In the rows, 128 means zero.
One turn moves each row of this set onto another row. After a few examples, where does it send each row asked below?
darun: [161 105 125  65 119 103 132 133 143 125 112 114 143 110 131 133 136 113
 139 133  84 116 140  85 126 109 158]
Zogon: [105 125 103  80 121 121 131 149 108 101 132 134 127 120 140 118 117 131
 117 130 140 118 142 120 139 136 138]
tona: [170 120 114  99 117 102 136 123 148 124 124  98 139 118 134 142 158 117
 118 112 118 123 143 102 109 126 150]
fogef: [163 103 132  63 112 106 125 136 136 124 115 116 145 115 134 123 142 107
 139 135  95 118 143  94 132 114 166]
Koz: [167 112 119  97 117 106 137 118 148 124 114 108 139 125 129 147 166 116
 120 107 120 119 140 101 115 128 151]
tiza: [134 144 138  89 127 129 173 139 121 116  90 148 123 127 120 136 127 137
 110 134 106 131 140  97 129 140 120]
dovi: [117 132 150  81 114 133 154 144 118 109  88 141 129 128 116 139 127 112
  96 146 102 138 145 116 127 137 129]
Nop: [167 117 113  93 115 105 133 127 149 119 118 108 135 123 134 145 171 127
 118 106 123 123 137 104 113 120 147]
kelam: [154 131 127  52 112  94 114 135 133 122  97 126 152 113 147 158 153 140
 127 126 117 133 131  92 104 114 159]
Pez: [164 103 126  63 120 102 129 131 137 130 108 123 144 115 130 137 138 107
 141 138  95 112 132  89 126 114 166]
feko: [ 97 128 120  84 134  99 129 157 113 116 134 130 137 123 145 120 119 113
 110 146 120 128 131 100 133 150 127]
Mupur: [122 150 127  69 119 122 165 129 121 105  82 146 138 135 120 152 135 114
 111 142 103 127 138 110 128 141 122]
teni: [126 136 118 102 131 121 117 148 125 122  89 136 121 135 129 106 107 153
 121 138 113 106 125 104 100 111 147]
nim: [100 121  90  84 112  97 127 146 122 104 123 128 133 122 135 136 123 113
 113 137 126 104 127 122 139 138 138]
sagoz: [120 147 137  75 121 140 162 130 108 104  93 153 126 125 136 128 128 128
 117 132 115 130 153 113 129 138 126]
gam: [167 111 127  65 117  98 136 133 137 130 116 118 142 104 136 136 133 104
 139 141  90 119 138  91 123 116 160]
tir: [114 137 122 111 151 120 119 148 126 117 105 120 134 148 137 100 120 122
 110 140 111 113 133 101  96 124 139]
Vupil: [113 156 149  92 132 119 149 135 117 119  94 144 132 134 141 126 137 116
 105 139 104 137 140  99 108 149 117]
Pezad: [127 140 113 100 130 121 111 133 135 108  79 122 139 151 119 121 115 136
 122 137 112 108 126 123 100 112 134]
geku: [120 136 125 110 133 127 110 149 128 113 104 115 148 143 131 108 110 145
 125 151 110 123 133 120 102 135 140]
famuf: [100 129 126  90 134 124 167 125 101 108  93 139 129 135 128 137 139 130
 104 129 115 126 144 104 117 152 132]
tisol: [104 129  96  86 119 102 140 159 112 113 128 133 125 115 140 134 123 140
 102 129 137 116 132  99 136 143 143]
Pif: [115 116 127  95 149 130 132 132 112 113  93 128 130 150 112 109 113 142
 126 142 109 118 130 112 105 129 133]
mezo: [119 153 134  86 129 138 164 142 117 109  95 135 143 138 129 130 135 122
 109 154  95 131 149 102 110 153 140]
kam: [146 131 129  55 109  87 111 130 139 123 109 124 152 107 144 157 148 138
 126 122 114 132 135  93  98 121 156]
zifeg: [ 98 117 108  91 109 116 124 159 114 105 121 117 131 123 127 131 124 115
  88 136 130 124 139 118 135 140 144]
taz: [152 130 126  58 110  91 110 126 132 127 101 123 155 116 142 161 152 134
 126 122 126 131 132  92 104 128 161]
kikuf: [162 121 115  91 113 105 138 121 152 120 122 105 135 121 129 143 168 122
 116 104 113 122 145  96 107 126 147]
suvu: [ 87 118 111  85 120 105 119 135  97 115 112 133 126 124 137 118 119 138
 120 135 126 116 126 112 123 149 139]
Zoli: [158 140 128  60 111  91 116 128 133 127 104 118 153 110 146 157 146 132
 124 127 118 135 136  93  93 125 159]
gibi: [168 117 126  90 114 110 133 125 149 117 121 106 141 129 129 136 171 119
 117 109 122 125 149 106 108 125 156]
guget: [150 129 139  55 106  93 114 132 131 119 104 125 158 113 149 152 155 132
 124 124 121 134 144  98 104 123 166]
gedup: [122 139 119  94 138 141 123 139 119 104  93 134 130 142 134 106 113 145
 122 132 124 112 144 120  99 111 145]
bakiz: [ 95 131 114  99 108 109 135 150 116 112 132 133 133 114 148 124 130 119
 113 148 116 117 137 120 126 161 144]
Dek: [114 134 129  95 119 132 105 149 123 113  84 125 128 142 118 115 117 131
 100 143 115 119 133 121  93 116 150]
pek: [166 104 122  64 116 106 136 136 138 126 111 121 135 111 135 133 146 110
 139 134  91 114 133  90 133 108 158]

kam moves to kikuf
Pif moves to suvu
Now find these:
tona moves to gam
tiza moves to teni
Mupur moves to Pezad
dovi moves to Dek
guget moves to gibi
geku moves to bakiz
kelam moves to Nop
taz moves to Koz
sagoz moves to gedup
tir moves to feko

One turn moves each row of this set onto another row. After a few examples, where does it send each row asked below?
zesor: [104 160 135 141 147 104 139 153 118 114 122 142  89]
baf: [138 140 136 107 100 123 137 134 135 122 113 124  91]
Koza: [137 159 134 136 141 124 162 160 154 132 104  94 102]
lonut: [ 95 127 146 116 149 103 155 146 125 119 107 139  99]
Lom: [125 161 127 117 103 120 135 134 121 137 116 121  91]
zuto: [128 145 121 114 100 130 145 125 119 120 112 109 105]
Fidam: [129 152 147 145 136 130 161 157 151 119  93 100 101]
Bafab: [130 166 131 140 138 134 168 150 156 117 100 107 107]
pof: [101 137 121 103 152 111 171 134 135 112 118 139 112]
bidiv: [ 99 168 134 130 132 136 142 155 116  93 130 102  96]
lafa: [126 134 139 108 133 129 145 164 131  91 132  87  95]
fena: [137 131 124 106 148 108 155 148 150  97 130 138  98]
teb: [117 126 116 127 147 108 157 147 106 110 124  95 115]
fida: [102 132 125 107 155  97 161 146 121 138 121 118 107]
ror: [124 169 133 108 138 124 139 166 146 104 143 115  82]

fida moves to pof
baf moves to Lom
Now find these:
zesor moves to teb
Bafab moves to Fidam
ror moves to bidiv

